Look-ups in named tables: a row name and a column name give one cell, copied from the table.

nune =
	gapudu	saletop	kubu	kav
ner	2.0	0.5	5.0	-1.2
zasum	4.3	8.8	3.0	-1.7
buliv	1.4	1.1	-1.1	1.5
mazom	2.5	2.4	3.1	3.7
nifizo	-1.6	4.8	-1.5	-2.6
mokem	4.7	2.9	-2.2	5.1
gake	2.2	3.5	-1.0	5.7
nibo	0.8	1.2	0.9	2.3
veroto	0.7	1.9	6.6	4.0
fenevok	-3.3	1.2	-0.2	7.7
lidusen	-3.3	3.3	2.6	-1.2
vate	1.7	3.6	3.4	2.1
dok	-7.2	1.6	1.3	1.1
tupena	-2.9	1.7	3.3	3.4

lidusen, gapudu -> -3.3
mokem, saletop -> 2.9
veroto, gapudu -> 0.7
nifizo, saletop -> 4.8
fenevok, gapudu -> -3.3
nifizo, kav -> -2.6
zasum, kubu -> 3.0
buliv, kubu -> -1.1
tupena, gapudu -> -2.9
vate, gapudu -> 1.7

rovuf =
         rof  dudana  bemefog
mul    31376   49763    56647
foti   81408   63235    76295
zafi   24533   50819    59202
deluv  35002   46617    57363

What is the rof of foti in rovuf? 81408
What is the bemefog of mul in rovuf? 56647
What is the rof of deluv in rovuf? 35002
What is the bemefog of deluv in rovuf? 57363
What is the bemefog of foti in rovuf? 76295
What is the rof of mul in rovuf? 31376
What is the bemefog of zafi in rovuf? 59202
What is the dudana of deluv in rovuf? 46617
What is the dudana of foti in rovuf? 63235
What is the rof of zafi in rovuf? 24533
What is the dudana of zafi in rovuf? 50819
What is the dudana of mul in rovuf? 49763

fenor
|  | nos | sutus | rebub | nusisi |
|---|---|---|---|---|
| zevo | 252 | 19 | 250 | 105 |
| dafiluz | 120 | 119 | 176 | 55 |
| salod | 40 | 89 | 102 | 89 |
| soz | 46 | 71 | 182 | 98 |

nos of dafiluz is 120
nos of salod is 40
nusisi of salod is 89
sutus of salod is 89
nusisi of zevo is 105
sutus of zevo is 19
nusisi of soz is 98
rebub of soz is 182
sutus of dafiluz is 119
nusisi of dafiluz is 55
nos of zevo is 252
rebub of dafiluz is 176
rebub of salod is 102
sutus of soz is 71
nos of soz is 46
rebub of zevo is 250

bisol =
        nupoke  fiz  sifikol  bugo  gufipod  zof
gikom      -24   21       33    20       -9   45
gekif      -39   42       39     8        9   57
siboki     -65   26       42     8      -23   58

What is the sifikol of gikom in bisol?
33
What is the zof of gikom in bisol?
45
What is the gufipod of siboki in bisol?
-23
What is the nupoke of gikom in bisol?
-24
What is the fiz of gekif in bisol?
42
What is the nupoke of siboki in bisol?
-65

sise =
         pup  lagizev  vasu  nefezap  rovoga  vebu  boso
rokil    203       72   194      139      46   101   132
tinuguk  162       29   153      180      62   123   130
tekasu   195       72   184      148      39    97   130
zonob    205       79   191      145      39   104   126

tekasu, nefezap: 148
tinuguk, pup: 162
zonob, vebu: 104
tinuguk, boso: 130
tekasu, pup: 195
tinuguk, vasu: 153
tinuguk, vebu: 123

kefa =
fields: pizose, bivuge, tul
niraza: [49.747, 37.451, 50.177]
bif: [76.633, 44.754, 58.317]
ruv: [84.575, 50.342, 79.424]
narovi: [24.387, 57.699, 15.373]
sig: [24.545, 41.355, 51.847]
lek: [34.385, 44.267, 32.147]

What is the bivuge of sig in kefa?
41.355
What is the tul of narovi in kefa?
15.373
What is the bivuge of lek in kefa?
44.267
What is the bivuge of niraza in kefa?
37.451
What is the tul of lek in kefa?
32.147
What is the bivuge of narovi in kefa?
57.699
What is the bivuge of ruv in kefa?
50.342
What is the pizose of bif in kefa?
76.633
What is the bivuge of bif in kefa?
44.754
What is the pizose of narovi in kefa?
24.387
What is the tul of ruv in kefa?
79.424
What is the pizose of sig in kefa?
24.545
What is the tul of sig in kefa?
51.847
What is the tul of niraza in kefa?
50.177

fir:
|  | dun | loz | nemu | fer | mezipe | far | leva |
|---|---|---|---|---|---|---|---|
| gof | -0.064 | 0.174 | 0.266 | -0.121 | 0.207 | -0.122 | 0.222 |
| reneves | -0.128 | 0.105 | 0.016 | -0.061 | 0.153 | 0.041 | 0.068 |
| lututov | 0.752 | -0.459 | -0.320 | 0.612 | -0.628 | 0.368 | -0.414 |
| vep | 0.346 | -0.237 | -0.284 | 0.357 | -0.312 | 0.282 | -0.266 |
| mel | 0.097 | 0.056 | 0.135 | 0.042 | 0.035 | -0.042 | 0.095 |

leva of vep is -0.266
fer of vep is 0.357
fer of reneves is -0.061
loz of reneves is 0.105
mezipe of mel is 0.035
far of lututov is 0.368
mezipe of gof is 0.207
leva of gof is 0.222
leva of mel is 0.095
nemu of lututov is -0.320
fer of gof is -0.121
nemu of mel is 0.135
leva of reneves is 0.068
loz of mel is 0.056
dun of reneves is -0.128
leva of lututov is -0.414

Table vek
,fif,vukada,kivope,dud,feb,lamulor
mebis,4.9,5.1,5.2,5.3,5.1,5.0
ful,5.6,4.9,5.5,4.7,4.9,4.9
tafupu,5.4,5.1,5.2,4.9,5.1,5.1
kem,4.6,7.6,2.6,5.9,7.0,5.3
zeto,5.2,5.1,5.2,5.1,5.3,5.1
rok,4.1,4.6,4.5,5.8,3.5,6.5
felinu,6.3,5.4,5.0,3.9,5.8,5.2
lubipos,7.1,5.4,4.8,3.1,5.3,5.3
pofuri,2.0,4.8,5.5,8.3,5.7,4.9
bukigo,5.2,5.3,5.1,5.1,4.9,4.8
kur,4.7,4.3,4.8,5.1,3.2,6.5
zekose,5.2,3.9,6.5,4.9,5.7,5.2

rok, kivope -> 4.5
pofuri, lamulor -> 4.9
rok, feb -> 3.5
ful, fif -> 5.6
kem, feb -> 7.0
kem, dud -> 5.9
felinu, dud -> 3.9
zekose, feb -> 5.7
kur, kivope -> 4.8
pofuri, fif -> 2.0
felinu, kivope -> 5.0
felinu, lamulor -> 5.2
felinu, fif -> 6.3

fepod:
	zos	nipapo	lepogo	vep
zupovi	14	172	208	109
vom	120	166	160	127
digona	109	168	150	123
mogup	29	175	217	104

What is the vep of mogup in fepod? 104
What is the nipapo of vom in fepod? 166
What is the nipapo of zupovi in fepod? 172
What is the nipapo of mogup in fepod? 175
What is the zos of mogup in fepod? 29
What is the lepogo of mogup in fepod? 217
What is the vep of zupovi in fepod? 109
What is the vep of digona in fepod? 123
What is the zos of zupovi in fepod? 14

Table zaba
         somu  vuse  pov  vus  dad  tuf  gogeti
sev       177   154  145   69  141  123     253
zuna      191   159  174   67  141  128     225
vake      197   136  126   51  157  113     246
lozogim   179   198  150   60  148  128     214
sov       190   170  136   42  138  117     224
fep       208   176  150   79  134  158     220
banepe    188   180  159   45  151  131     250
godep     192   151  123   41  131  144     252
gan       164   162  145   57  125  131     221
sakiza    171   149  143   68  151  137     205
gub       185   149  128   59  125  139     232
vudivo    147   184  149   58  154  134     231
bet       149   167  147   34  131  135     233

sakiza, vuse: 149
fep, pov: 150
sev, pov: 145
fep, dad: 134
godep, vus: 41
gub, vus: 59

